(in the rows, 128 means zero)
Each path below is one point turned by a fixed rotation once a step. After each direction that follows a path, write how fast that rotation turns it, in degrees a step (0 if it stays still).
Each turn is a multiple of 5 degrees from 10 to 175, or 0.
Each row of a path follows its step; steps can be skipped.
Rotation 1:
step 1: [116 117 136 120 126 134 121 127 137 123 116 142 124 140 125 138 120 130
 135 130 130 150 150 125 135 129 124 119 114 126 125 130 134 130 127 136
 128 124 126 128 131 120 133 111 133 139 131 125 134]
step 2: [124 123 132 126 130 136 130 131 128 152 131 115 112 116 138 125 116 128
 137 120 137 133 126 125 137 138 128 130 138 123 118 127 140 128 118 118
 135 125 130 128 139 121 113 125 134 129 126 117 137]
step 7: [113 117 136 123 134 133 125 114 132 127 131 116 135 120 120 136 144 137
 129 119 134 141 127 115 137 117 128 127 123 122 129 117 118 128 124 122
 122 123 126 121 136 115 134 136 132 124 121 113 138]
step 10: [125 121 118 125 136 127 123 137 126 133 114 130 122 115 123 133 137 126
 131 114 133 149 133 115 139 132 123 120 135 117 125 118 130 133 125 115
 126 115 127 132 118 126 116 117 133 133 125 125 144]
step 13: [122 102 138 128 129 120 122 143 128 139 138 128 115 122 145 129 131 127
 137 122 131 140 126 128 137 129 128 120 137 128 127 139 118 118 128 119
 126 130 112 124 122 125 120 124 123 127 133 120 136]
step 20: [118 131 139 120 136 132 110 115 143 118 120 126 123 137 132 129 131 131
 137 127 138 139 145 129 126 124 127 134 132 126 134 146 138 143 126 130
 120 124 127 124 126 115 127 116 129 135 120 123 135]
step 21: [124 116 125 114 139 128 125 133 115 132 132 112 112 115 135 138 124 125
 125 124 135 137 122 119 132 125 121 135 136 122 126 133 135 117 133 124
 132 115 130 125 136 119 102 125 127 122 129 133 129]
step 25: [127 134 124 125 128 128 132 132 133 128 130 108 113 129 133 133 131 137
 137 115 129 131 128 134 125 124 124 124 133 130 122 138 115 130 136 122
 120 133 137 118 138 135 119 114 139 112 113 144 137]
step 28: [124 115 130 134 128 122 119 118 140 125 118 127 115 132 125 113 134 144
 131 128 149 131 126 124 139 121 124 137 127 129 123 138 117 141 139 137
 133 131 137 113 134 129 122 127 134 126 119 128 134]
[129 129 130 130 127 126 131 129 130 129 124 135 125 125 125 129 127 129
 129 128 127 128 126 124 126 130 126 129 129 130 124 126 127 130 124 127
 126 129 132 130 130 128 129 126 128 129 134 124 130]	85
[127 128 131 125 128 127 128 125 132 124 125 131 131 125 128 130 129 126
 126 132 127 125 129 130 133 129 133 124 129 130 129 128 126 130 129 132
 127 126 126 129 131 127 128 126 127 127 125 126 129]	170
[130 131 123 131 130 125 128 122 127 130 128 130 128 129 125 128 132 129
 129 131 129 130 126 126 128 128 127 129 129 131 130 130 126 126 131 126
 126 128 125 125 133 129 130 131 132 130 126 126 128]	35
[129 128 124 127 130 127 124 130 131 125 126 127 126 128 128 133 129 125
 127 131 129 132 127 125 130 129 128 128 127 127 124 124 127 127 128 131
 129 130 129 129 124 133 128 132 128 132 127 126 124]	155
Rotation 2:
step 8: [133 122 126 122 126 119 119 153 136 138 123 128 116 120 140 131 143 131
 118 134 117 125 121 127 137 122 125 128 126 128 128 133 121 111 130 130
 134 139 126 129 120 139 132 143 125 127 115 137 124]
step 9: [124 131 121 125 132 112 122 142 133 124 129 138 127 124 146 146 127 132
 126 128 131 126 128 128 114 111 131 127 109 133 128 129 137 120 123 128
 124 129 130 143 120 131 124 139 126 139 118 118 120]
step 14: [128 131 122 134 116 112 121 144 131 132 136 116 119 129 133 126 136 132
 136 129 141 131 142 110 139 132 136 129 128 139 130 121 125 135 133 132
 145 127 120 123 119 141 139 131 133 135 122 122 133]
step 17: [142 120 116 129 138 120 135 143 129 123 122 123 134 130 139 133 124 137
 119 127 123 124 119 138 133 135 121 145 125 136 129 136 129 134 125 135
 132 138 120 141 123 132 126 125 136 134 115 111 115]
step 18: [122 123 115 133 136 120 111 133 128 145 122 126 120 134 139 139 110 142
 126 124 126 125 123 137 130 139 136 124 122 126 135 129 112 124 127 125
 127 120 113 134 122 123 120 124 128 134 119 116 121]
step 20: [134 130 127 113 118 129 133 125 129 136 126 126 110 117 135 144 119 135
 139 129 140 126 139 127 119 125 116 109 128 127 128 127 122 135 134 122
 136 133 117 128 131 136 130 128 140 128 114 115 128]
step 23: [127 130 130 117 133 137 121 134 133 142 132 122 122 135 143 132 126 123
 122 140 136 135 128 127 142 131 133 149 136 144 135 123 132 127 130 132
 130 148 126 129 122 141 120 141 128 126 124 117 135]
step 26: [128 130 115 128 127 114 124 121 134 131 128 129 122 121 151 138 124 129
 123 114 120 125 125 130 105 126 130 129 116 139 134 114 126 122 125 127
 124 138 123 137 132 127 139 135 127 132 112 125 123]
step 27: [123 132 129 124 125 112 128 137 141 144 118 126 134 122 128 133 128 126
 121 118 121 116 123 120 116 133 119 120 119 139 137 128 122 117 141 130
 132 133 120 122 120 128 128 131 130 112 128 105 127]
[128 124 125 129 128 124 123 125 128 125 131 131 128 128 128 127 127 127
 128 124 128 126 130 126 128 132 129 132 127 130 129 124 126 130 125 131
 127 126 125 129 124 125 129 127 126 131 130 127 133]	90
[125 132 131 126 125 125 128 126 125 128 132 130 125 129 128 130 130 128
 129 132 132 128 128 129 130 130 126 129 132 131 127 129 130 129 133 129
 132 126 130 126 126 129 131 123 128 126 128 130 132]	45
[130 131 129 127 127 127 129 126 129 127 127 129 127 129 126 129 125 130
 130 127 128 128 128 127 130 131 130 125 129 129 121 127 135 128 128 130
 130 133 128 132 126 125 124 129 130 134 128 125 128]	135
[126 125 125 125 125 131 127 126 130 126 131 131 130 128 124 128 124 127
 130 128 133 130 130 125 127 125 129 128 130 126 128 132 127 125 128 123
 132 129 126 130 127 128 128 127 127 125 128 126 127]	40
[128 128 125 127 128 129 123 129 128 129 127 131 125 128 127 123 128 127
 129 127 129 125 132 130 126 127 128 123 124 129 126 129 130 131 129 126
 130 127 130 129 126 134 131 131 129 130 126 133 129]	65
Rotation 3:
step 9: [124 107 118 133 133 144 123 137 126 143 120 120 116 125 134 131 130 131
 116 138 125 133 128 123 133 132 133 122 128 120 150 119 130 126 133 130
 131 134 131 128 127 128 114 136 125 124 125 123 138]
step 10: [123 117 134 133 126 136 137 140 134 136 139 144 126 134 130 120 119 126
 119 136 136 132 134 125 125 127 129 116 117 137 127 137 145 135 136 133
 148 116 115 124 126 128 133 128 127 123 128 132 121]
step 15: [123 128 123 132 131 139 116 125 135 129 138 134 130 123 136 119 120 133
 126 131 137 123 109 131 135 133 122 123 109 133 123 116 140 131 137 121
 134 116 127 112 127 134 131 133 114 135 133 128 135]
step 17: [122 126 111 131 138 140 124 144 114 139 128 123 127 119 137 141 123 128
 122 128 129 131 130 144 135 127 129 124 123 141 139 129 120 120 140 133
 141 131 136 133 142 126 124 126 136 129 123 130 129]
step 18: [125 126 119 132 133 146 140 126 130 136 129 131 124 119 135 125 130 125
 117 138 134 124 126 117 134 115 136 129 118 118 131 126 143 144 123 148
 141 133 114 131 124 136 127 129 132 122 124 132 123]
step 21: [136 123 125 137 118 125 130 142 138 144 128 112 122 116 132 117 132 123
 141 130 141 123 122 119 134 137 139 140 129 131 123 133 133 127 121 130
 136 116 126 122 120 121 118 129 137 132 140 125 127]
step 24: [128 131 135 138 125 134 130 130 117 121 125 119 141 126 127 134 138 139
 130 136 141 117 120 126 127 130 128 133 116 136 125 112 138 128 132 118
 152 118 122 134 133 130 124 127 119 135 128 117 126]
step 26: [129 133 115 127 121 139 125 136 123 132 130 117 120 114 143 125 118 116
 127 144 129 125 121 133 139 128 145 129 120 127 133 126 122 131 118 136
 133 121 124 124 133 141 125 127 135 124 118 121 112]
step 27: [128 116 127 130 120 148 132 134 124 124 139 120 130 114 140 129 124 134
 126 128 131 128 142 109 137 117 127 122 134 122 131 127 146 120 138 126
 136 140 130 125 125 124 125 140 123 131 125 128 122]
[128 126 125 128 130 124 135 131 130 128 131 125 131 126 125 130 127 127
 128 127 130 127 132 131 129 128 129 124 130 131 128 127 128 126 128 125
 129 130 126 127 131 129 132 129 127 130 126 126 123]	110
[127 127 131 128 129 131 127 130 126 125 133 132 130 127 130 128 130 124
 129 126 134 129 126 129 125 128 127 129 127 128 129 131 126 129 129 127
 130 130 133 127 134 130 129 128 125 126 131 126 125]	155
[121 129 126 126 131 125 127 128 130 127 132 127 123 132 129 128 128 128
 129 131 128 131 126 128 129 128 130 129 128 129 130 124 127 129 128 133
 129 128 127 122 130 127 131 125 127 128 130 131 129]	135
[131 130 121 127 130 128 125 129 127 130 128 130 126 124 127 131 129 125
 127 133 127 125 127 133 130 127 128 128 129 125 130 130 127 128 129 129
 124 127 128 129 129 128 127 126 123 130 129 123 129]	125
Rotation 4:
step 0: [132 124 117 128 126 113 120 120 124 134 130 128 129 134 121 128 132 131
 146 126 137 121 130 119 127 118 117 122 141 122 142 133 142 145 131 135
 133 120 133 122 140 122 122 130 130 131 124 133 121]
step 4: [136 132 123 123 131 121 113 123 131 129 124 135 135 128 124 111 137 134
 140 132 138 133 121 138 118 135 145 124 131 125 137 136 124 137 129 137
 132 131 144 130 131 125 123 121 130 125 115 139 119]
step 8: [127 132 133 131 119 136 130 126 119 130 131 133 136 125 125 120 160 132
 128 110 135 128 113 135 134 124 137 123 126 123 125 134 130 128 121 126
 139 129 134 136 130 132 116 125 122 132 115 128 129]
step 9: [113 137 143 140 125 130 133 129 141 136 134 132 140 128 125 139 134 131
 124 122 127 142 126 127 135 122 119 134 137 130 116 132 132 124 129 124
 136 120 133 149 123 119 127 135 127 115 131 135 126]
step 14: [126 125 138 124 139 135 124 123 116 130 121 122 131 135 123 116 134 120
 120 134 119 139 127 125 127 124 121 125 146 120 126 121 124 117 121 135
 113 131 115 118 132 148 136 130 122 130 133 126 128]
step 16: [120 123 135 125 123 122 126 131 125 131 113 130 122 118 138 138 138 130
 131 137 132 145 128 135 120 127 122 117 134 130 117 124 132 136 124 125
 133 122 145 121 130 131 137 139 137 114 114 122 118]
step 24: [128 140 132 115 125 129 126 116 137 136 122 136 139 118 119 134 128 133
 127 129 133 135 123 134 131 133 137 131 118 141 124 131 124 126 123 125
 126 140 131 139 115 131 129 134 146 128 126 123 147]
step 25: [130 133 138 126 125 127 114 130 129 138 126 138 127 132 127 127 126 125
 130 121 122 135 126 137 122 122 116 131 122 134 114 123 127 102 133 130
 121 136 108 118 125 127 123 134 127 128 134 137 141]
step 26: [126 137 116 117 141 120 128 125 120 135 136 130 128 131 128 124 132 118
 118 137 140 127 119 131 139 136 122 129 136 138 126 120 137 128 131 133
 131 126 108 124 135 119 117 137 130 143 125 139 131]
[128 130 128 132 124 128 132 130 125 130 130 127 127 128 127 125 129 129
 126 133 131 133 132 126 126 131 127 129 127 128 129 130 125 126 128 123
 127 132 132 129 132 127 130 129 127 125 126 129 128]	55
[128 128 125 129 123 128 129 133 128 131 125 127 128 130 127 125 127 126
 128 129 127 133 125 129 127 127 128 132 130 122 124 128 127 130 129 130
 128 127 125 129 124 125 125 128 130 130 133 127 128]	90
[123 129 127 126 126 129 126 124 129 130 125 124 121 130 128 129 127 132
 131 131 128 132 126 125 130 127 128 128 129 128 132 126 131 129 128 128
 130 129 124 125 131 131 129 131 126 127 130 128 130]	25
[122 125 128 132 128 124 124 127 130 130 131 133 129 126 123 128 127 128
 128 131 127 128 129 131 127 126 126 132 125 122 130 126 129 126 126 129
 129 126 128 126 128 129 129 127 129 126 127 127 127]	160
Rotation 5:
step 1: [124 127 125 135 136 120 143 106 119 125 121 135 118 133 137 127 124 123
 124 126 126 130 128 136 125 140 128 125 125 138 128 134 118 117 134 125
 143 121 126 131 127 130 138 114 124 116 117 127 132]
step 2: [132 138 124 133 132 142 106 114 137 128 127 131 130 125 136 119 123 109
 119 118 133 128 128 137 130 123 129 129 121 128 130 142 125 121 134 120
 138 122 138 137 134 135 121 119 129 130 125 136 126]
step 4: [128 138 125 147 128 126 131 128 127 126 126 119 129 135 139 122 129 139
 127 134 130 125 126 129 117 156 121 126 129 136 133 140 124 117 126 128
 119 123 132 133 121 129 125 121 135 123 118 114 122]
step 5: [124 131 122 125 135 134 129 105 128 134 134 122 129 131 140 117 121 121
 119 129 126 131 132 134 125 139 124 113 120 132 121 137 119 138 130 118
 130 129 130 114 124 131 141 120 141 132 132 129 122]
step 8: [130 130 136 133 128 126 123 114 130 130 124 118 141 126 139 120 116 124
 126 133 128 134 128 122 114 139 116 124 128 126 134 123 118 115 126 133
 128 120 141 136 129 132 141 113 132 123 121 139 135]
step 16: [126 143 127 130 136 124 121 111 125 128 124 110 127 126 140 119 112 131
 123 121 120 135 131 129 124 146 129 124 123 135 119 137 117 131 132 124
 120 128 130 129 113 140 128 123 133 134 135 125 129]
step 19: [133 125 131 131 139 125 126 113 137 125 118 113 129 124 136 113 128 127
 116 118 133 131 123 126 113 128 130 125 132 135 127 122 123 113 123 130
 140 119 141 141 128 130 135 118 140 127 125 128 126]
step 20: [120 136 119 134 126 139 129 132 128 128 122 125 140 126 136 121 130 121
 129 116 123 128 127 122 123 147 110 120 121 133 127 141 122 130 134 128
 134 123 139 134 120 143 123 120 127 116 122 137 134]
step 22: [123 120 134 133 131 117 133 118 130 135 130 128 126 136 135 120 120 127
 110 133 120 112 129 142 128 142 130 123 134 125 130 135 134 123 133 118
 128 122 137 137 127 130 140 111 130 130 133 114 121]
[126 126 129 128 131 129 125 128 127 127 131 130 127 120 130 128 127 128
 132 126 132 125 128 125 129 129 129 131 129 129 130 129 127 135 129 125
 126 132 130 130 128 130 129 127 130 126 127 125 126]	160
[129 129 129 129 128 128 131 133 132 127 127 126 129 127 122 127 127 131
 128 130 133 128 132 126 125 130 126 126 125 132 128 131 129 130 127 122
 127 125 131 127 129 131 127 128 127 129 130 130 127]	65
[126 126 135 129 128 132 127 129 126 131 130 127 130 131 126 128 131 128
 129 130 128 126 127 128 128 133 130 129 132 131 126 127 129 127 131 127
 127 131 128 131 133 123 127 132 125 127 129 129 127]	100
[129 128 131 127 133 126 131 127 131 126 131 128 126 130 128 126 129 130
 129 128 128 128 126 130 128 130 129 127 129 131 134 125 126 125 129 129
 124 126 129 125 129 125 130 123 131 126 129 128 133]	100
[128 131 127 127 127 132 127 127 128 131 134 131 133 126 127 124 130 126
 131 132 126 128 127 126 129 125 126 125 124 125 130 127 126 130 126 129
 128 129 130 126 132 128 128 127 125 127 130 131 129]	120
Rotation 6:
step 0: [139 129 126 126 119 124 142 124 133 118 109 128 127 119 113 125 128 122
 133 124 128 132 135 122 139 125 121 129 122 137 118 141 129 129 142 136
 118 128 134 136 125 125 136 120 146 118 133 133 124]
step 2: [118 130 129 116 139 129 140 129 131 137 128 134 116 133 121 134 133 143
 129 135 120 133 125 131 132 126 117 137 117 119 124 135 129 125 127 146
 123 107 120 120 133 126 130 125 128 141 138 131 125]
step 4: [135 118 139 114 118 141 131 120 131 123 132 137 125 122 147 136 129 125
 125 140 129 124 125 124 124 128 120 113 130 127 129 125 138 139 135 128
 137 117 127 120 121 125 118 113 124 130 126 137 124]
step 11: [138 138 142 122 123 136 136 132 124 125 133 145 119 126 116 125 136 142
 121 137 130 121 126 140 133 129 137 115 129 132 118 118 132 147 130 137
 133 123 124 129 130 126 134 122 132 123 127 118 126]
step 13: [125 120 121 118 125 133 134 143 130 135 133 145 130 136 131 120 118 120
 128 137 132 128 125 123 113 119 112 134 128 143 115 135 130 131 139 120
 135 119 119 131 137 125 133 134 134 116 128 130 129]
step 21: [130 120 132 114 127 134 129 129 124 125 120 130 135 122 138 142 126 133
 139 130 136 126 132 136 109 135 133 128 119 139 124 127 126 130 142 131
 131 104 119 128 132 135 138 131 127 128 127 115 124]
step 22: [132 127 126 124 126 136 131 122 138 112 131 133 126 128 140 130 117 121
 140 129 148 127 122 138 117 130 132 109 128 131 140 130 114 134 133 130
 138 133 122 131 128 134 131 128 139 125 132 133 138]
step 24: [132 134 124 137 130 122 150 123 145 119 129 132 129 128 119 114 136 123
 132 126 122 144 127 132 118 131 135 126 121 132 122 134 123 122 136 132
 119 133 131 129 139 115 131 127 135 122 114 117 122]
step 26: [129 134 126 130 117 122 145 118 125 133 133 142 126 123 119 135 129 136
 143 133 132 127 125 126 137 132 125 140 131 129 125 129 144 127 120 137
 125 113 117 123 130 126 146 127 136 125 128 140 133]
[125 129 127 132 127 130 130 126 126 133 129 129 129 131 126 128 128 130
 130 127 129 130 130 127 128 130 126 128 127 134 125 131 128 128 133 129
 124 124 129 128 132 131 129 132 128 126 129 125 124]	135
[127 124 125 129 130 132 129 130 129 125 126 127 133 131 130 129 124 125
 129 125 126 129 126 128 125 128 126 125 126 129 130 126 130 127 128 127
 128 130 126 133 124 130 128 128 132 126 129 123 128]	45
[130 130 127 126 132 126 129 129 126 129 131 126 128 133 131 132 127 130
 127 128 132 130 130 135 131 128 126 129 129 128 131 128 122 128 129 130
 125 130 124 130 128 127 129 126 128 130 129 127 129]	110
[125 126 125 127 132 123 131 128 125 128 129 126 130 126 129 131 130 131
 128 128 129 128 126 128 126 132 129 125 127 130 125 125 129 130 126 129
 132 129 130 127 129 123 130 129 127 126 134 128 125]	80
[126 126 125 131 128 134 127 128 127 124 128 127 126 125 129 130 128 129
 126 131 131 129 129 126 126 134 126 133 127 125 131 126 128 126 128 130
 128 126 124 126 129 131 131 130 124 130 130 130 130]	60
